One vector is turned by the same rotation once a step. Each row is the vector after some number of steps, and that number follows the row.
The counts run from 0 to 1013.
[ 28  15  37 -19 -34  17   1  22  -3  10  -5   9 -45  -6   5   5   4 -16
   0  -7 -69  12  -2 -31  -7  30   3 -14 -34 -48  18   9 -42  -7 -16  15
   5  24  22  31  36  63 -29  28 -43   7  28  14] | 79
[ 24 -14  11 -20   6  53  -4  11 -21  -8  22 -41   2   1  28   9  -2  42
 -11 -10 -39  45 -22 -33  29  17  30   1  14 -18 -14  59  16   7 -15  18
  13 -28   9  41  26  38 -29   2  25  62   1  14] | 152
[-25 -10  40  -8 -35  36  16  31 -34  -8   3  -7  21  10  20   2  -4  60
   8 -41 -34  25  -5 -22  21 -33 -31 -44  21 -33 -12 -44 -11   2 -12 -14
   3  -4  48  31  10  21 -14  38  28  23 -27 -12] | 811
[ 21  -2  27   3 -26  45  18 -14  10 -24  -9  -4   8  20   4 -18  54  35
  15 -27  13  -5  37  12  25  -4  40 -11   7 -39 -13 -27  -9   5 -26 -11
  24  -4  42  22  38  40 -13  21 -23  47 -16 -21] | 981
[ 36  13  24 -16   1  16  13  15 -21 -17 -24 -31 -38  -4   3 -12   4  13
   8   4 -39  -4  10 -28  -7  31  45  15 -36 -42  27  51 -14 -12 -12  19
  -6 -14  26  10  28  53 -19   8 -28  -6  42 -14] | 247
[ 12  -1  52 -16  22  49 -13  18  -4 -32  25 -29  -6  20   6 -30 -13  34
  -9 -11 -18   8  41  -9  48  32   3 -18  -6 -24   8 -27  28 -29  -9  30
  15  24  61  27  19  51   3  38   4   7 -24  -8] | 451
[ 62   4 -12  13  -3  -9   5  14   9 -13   1 -24  13  12   6  11  29  51
  42  13 -23 -12 -13 -66  15 -11  17 -18   4 -62  -9  36 -41  28 -25   2
 -20 -40  27  14  11  44 -35  14  -1  24   2 -19] | 238
[ 22  15  41 -23 -60   9  10 -31 -13 -12 -12 -39 -10   1  40  -7  24  37
 -17 -10  -8  -4 -13 -32 -11  -9  15 -15   2 -38 -10  33 -14   6 -20  56
 -15 -23  20  33  41  47   9   6 -29  19  -1 -23] | 257
[ 15   3  33 -57 -20  39 -18  52 -50 -22  -1 -43 -21   0  -1  10   0   4
  14   3 -31 -20  42  -9  14 -20 -16 -31 -25 -55  20  -7 -25   6  -9  31
  20  17  -8  17  44   9 -11  28  24  34 -25  -4] | 361
[ 39  -3  24 -10  38  23  18  38  33 -38 -37 -22 -15  24  25  -6   6  27
  -5 -23 -19  14 -25  35  33  21  20 -12  -7 -49  10  -2  -3  -5 -47   7
  21   7  35  66  36   7 -11  22 -16  29  10 -21] | 116
[ 54 -12  28   0 -46  12 -33  32  22   2  41 -21 -11   9   1   2  34  12
  -5  27 -23 -28   1 -36  -3  -8 -15 -28  22 -24 -13  -8 -19   8 -19  25
  13  18  48  15   3  62 -17  -7 -20  19 -30  12] | 73
[ 13 -52  18 -13   3  39  29  41  -8 -36   0 -10 -17  11 -17   0  17  26
 -26 -12 -71  10  12  22  42  -3  -9 -14  -1 -27  21 -43 -18  21  -4 -14
  14   6  47  -2   4   0 -40  33 -10  29  28  14] | 473
[ 17  17  64 -44  25  36  26  58 -53 -23 -10 -21 -32  21  -6  -5   8  31
 -17 -27 -24 -13  40   1 -16  16  -4 -29  14 -51  -9 -15  10  -3 -13  -7
  12  -8  26  37  30  32 -24  -2  -3  -8 -26   0] | 634
[ 15 -32  16  -4   7  11  22  50 -11 -34 -26 -12 -32  -2  13  17   6  20
 -12  -8 -68   7  18  14  40  18 -23 -22 -14 -46  10 -48 -21  31 -22  -2
  17  -5  -4  25  30   6 -32  27 -22  31  32  -1] | 119
[  7   5  24  -2  17  -8  -8  63  14 -28   4 -24 -19  30  14  19   8  40
  16   1 -48 -43  11 -27  33  -9 -29 -11 -34 -54 -14 -17 -23  10 -41   0
 -14  32  30  30  13  13 -14  22  54  11 -21   2] | 730
[  2 -45  55  33  -6  14  19  32  16 -25 -21   0 -16  10  49  -8  23  34
 -18 -19 -51  15 -38  -9  -5  15   8  15 -20 -19 -17 -36 -12  -3 -63 -21
  18   8  17  32  25  25 -20  25  10  21  17   6] | 302
[  4   3  21  -3 -40  42  40  -5  25 -31 -39 -31 -30  22  35  17  22  16
  -5   7 -42   6 -11  21  18  -7  20 -31  15 -26  19  -2   8  13 -36  33
   6 -13  57  19  41  21   0   5 -51   4   3 -33] | 272
[  3  -1  52   4   8  47 -10  11  -8 -42 -40 -17 -25  11  15 -22  36  66
 -16  -9 -26  -6  -7  -5  14 -31  40  19 -26 -27   7 -19 -19  -7 -25 -31
  17  22  42  22  38  -8  -7  21  11   7   9 -16] | 991
[ 58  46  21 -11 -29  39 -27 -39  -7 -13  -2 -56  16  20   6  11  13  12
   5  22 -28  -6  18 -30  15  -7  41  -2 -13 -49 -12  39  -4  33 -20  31
  32  -1  -9   9  26  -3   2  28 -13  29  10 -17] | 870
[ 20  -3   4 -10 -40  41   4 -26  38 -38   9  -8   0  12   0 -14  42  43
  -2   7 -19 -19  10 -22  24  -2  26 -24 -10 -28  34  -4 -10  19  -7  59
   4   4  62 -12  35  41 -17  37 -50  14   9  -6] | 85
[ 62  13  44   1 -15  49 -13  -2  -3  -1  20 -36  19  35   8 -11  12  33
 -22  -7 -19   8   0 -25  -1  -8  68  11  -5 -26 -15  50  26 -27 -14  -5
  25  12  60  14  -6  29  -3  13  19  31 -20   4] | 334
[ -4  20  32  -1  10   1  41  71  10 -35 -10 -15 -11  24   3  29   6   8
  37  -8 -46 -13  14  -3   6   8 -13 -38 -19 -57   4  16  -1   9 -43  22
  -5  17  19  30  35  26 -25  17  47 -19 -25  -6] | 897
[  8  -8   7 -12 -22  16  16  29 -40 -30  15 -56  -6  34  23  38   8   0
   8  -4 -62   4  -9   0  -4  48 -51   7 -12 -58 -10   2 -36  16 -24 -13
  -6  18  41  -2  28   0 -16 -21  10  -9   7  -3] | 559
[ 36 -17  23   5 -39  17  10   9 -13 -19  29 -19 -24  23  37  34  39  31
 -18  33 -63  21   2 -31  -2  28   2  10   8 -46  14  17 -21 -10 -35 -22
   5   7  28  -1   6  63  -9 -10 -37 -20  -3  12] | 949
[ 40   2 -30 -15   1  30 -32  47   1  -8   2 -33 -17  -1  37 -29  -5  52
   9  -3 -19 -17 -38 -50   0  23  12  -8 -26 -40 -16  23 -10  -9 -22  34
  27  -8  35   4  12  32 -14  -3   7  25  -7 -17] | 582
[ 51 -23  11  18  -6  20  31  -7  41 -23   8 -28   5  26   9   7  41  23
  -1 -12 -49 -23 -27 -30  12  34   3  23  -5 -20 -35   4 -13  14 -40  11
 -16  10  78   4   4  22 -12 -11  -4  20  37   2] | 576
[ 44   3 -14 -22 -28  57  -5  25 -14 -29   8 -39  -1  23  -2   8  13  38
  15  26 -14 -16  32 -18  17 -38  48 -25  -9 -39  21  41   9  13  -7  26
  24 -11  22 -16   4  35 -29  18  20  37 -44  -4] | 866
[  7  35  29  -2 -25  26   6   8  20  -5  -5  16 -29  -4  21  -9  11   9
   9 -24 -43   7 -13 -37 -15  34  31   0 -50 -48  14  17 -25  -9 -24  29
   0  10  36  19  50  54 -27  37 -27 -15  14  -1] | 80
[ 37  -2  35  11  -4  35   5  33  -8 -27   7 -10   4  -4   9  28   8  10
   2  32 -57  29  -5 -47   3 -21  27 -57  14 -38  10  10  32   6 -27  33
  47 -14  -5  14   1   1 -15  60   9   0 -19  10] | 158
[ 31  30  28  18  28  30   3  -7  41 -25  26 -18 -18   9   1   6  13  11
   2   7 -40   8   4 -53   3  45  30 -23  -1 -43 -16  -5  31   8 -36  46
  21  -3  34  14  34  53 -19  21 -19 -14   6  -4] | 430
[-39 -12  55  22 -35  35 -11  -9  -3 -21 -11 -25  -3   0  25  -3   7  28
 -11  -1 -63  31 -13   0  27 -11 -16 -18 -17 -23   9 -56  -3   5 -28  13
  22   8  28  23  41  12  -9  39 -17  22  29 -10] | 808
[ 27 -28   5 -35   4 -11   0  53  -6 -20  31 -44   3  17 -10  10  18  58
 -21   1 -47 -19  -7  -4   1   6 -48   8  -3 -35   9  -4 -53  35 -16  19
 -10   4  28   6  23  14 -60 -11   5  15  21  11] | 746
[ 41 -31  43  -8 -12  30  33  13 -44 -16 -46 -21  -9 -18  38 -21 -19  16
 -29 -23 -35   6 -15 -40   8   4  35  -1  -3 -21 -25  10  23   1 -19  33
   9 -48   7  14  22   6   4  34 -10  46  35 -13] | 141
[ 65   1  13 -17  31   2   3  21   0 -24  15 -51  -8  18  17  22 -14  46
 -36  21 -49   6 -23 -27  27  13  -7 -11  15 -41  14  51  24  13 -19  38
  -6 -11  34  29  -1  20  -4  -4   0   6   7   4] | 765
[ 10 -14  33 -32 -26  37 -13  24 -11 -12   8 -34 -42  -2  -3 -18 -12   1
 -25  13 -55  17  16  27  21 -15  -5 -32   0 -23  39 -19  -4   3   0  36
  16  17  31  32  40  55 -14  -4 -42  25  25   9] | 620
[ 39  51  39 -12   6  22  33  -5  -7   4   3  11 -37  12   9  14  13  40
   5 -20 -47 -15  36 -49  29  -6   9 -37   9 -60 -19  19   8   5 -14  -5
 -27 -10  37  49   2  62   0   2   1   8  -8  12] | 613
[  8 -31  23 -22   2  19 -18  78 -42 -18  -1 -38 -28   2  15 -29 -21  39
 -25  -7 -57 -15  -5  11  -4 -16   5  -9   1 -29  -2  -9   2   9  -8   7
  32  -9  10  17  15  22 -49 -10  18  52   7  16] | 1009
[ 50 -36   8  -1   6  38  -9  34  -4 -41 -13 -59  23 -12   7 -29 -18   7
  22  -3  -3  -8 -13 -45  39  24 -16 -21 -18 -31 -21   1 -16 -11 -22  34
  19   4  61   5  10 -16  13  40  35  19  16 -38] | 567
[  7   1  15 -22 -29  46  30  18 -31 -40 -41 -56  -2  11   4 -19  22  21
  17 -29 -10 -34  -9  -5 -26  -8  10  -6   0 -36 -17   5 -16   7 -15  40
   5 -25  56   0  42  -2 -19 -20   1   1  17 -41] | 905
[  9  13  23 -22 -46  11  -4  18   2 -12  -1 -37 -23  31  33  10  16  -3
   6 -15 -58 -18  -3  16  19  25 -20  24 -46 -58 -12   5 -43   5 -35 -11
  -6  43  30  33  49  10  -2 -14   8  32  18 -14] | 727
[ 43 -22  16  -7  -3  -5  -3  57 -38 -42   2 -63  45   2   8  -2 -37  29
   3  -3 -23  13 -10 -28  -4  20 -34 -27  -7 -57  15  28 -13  15  -8  37
  23 -32  27   0   4   4 -21  25   9  -3  16 -31] | 401
[ 29  -6  11   5  21  25 -13  63 -19 -48   3 -50 -19  38   4   6  10  16
   8  22 -53 -35  32  -6   6  19  -5  14 -32 -51 -10 -10  -1   7 -29  -6
  32  27  39 -21   4  11 -22  -1  27 -11 -11  -6] | 209
[ 12 -23  52   6  35  39  10  20  14 -53 -12 -42  -1   5  17 -17  15  11
  14 -16   3  20  19  12  19  40  28  -3  -7 -23  -1 -16   5 -16 -47  20
  30  -3  27  50  55  34  -4  27  -2  14  -5 -36] | 283
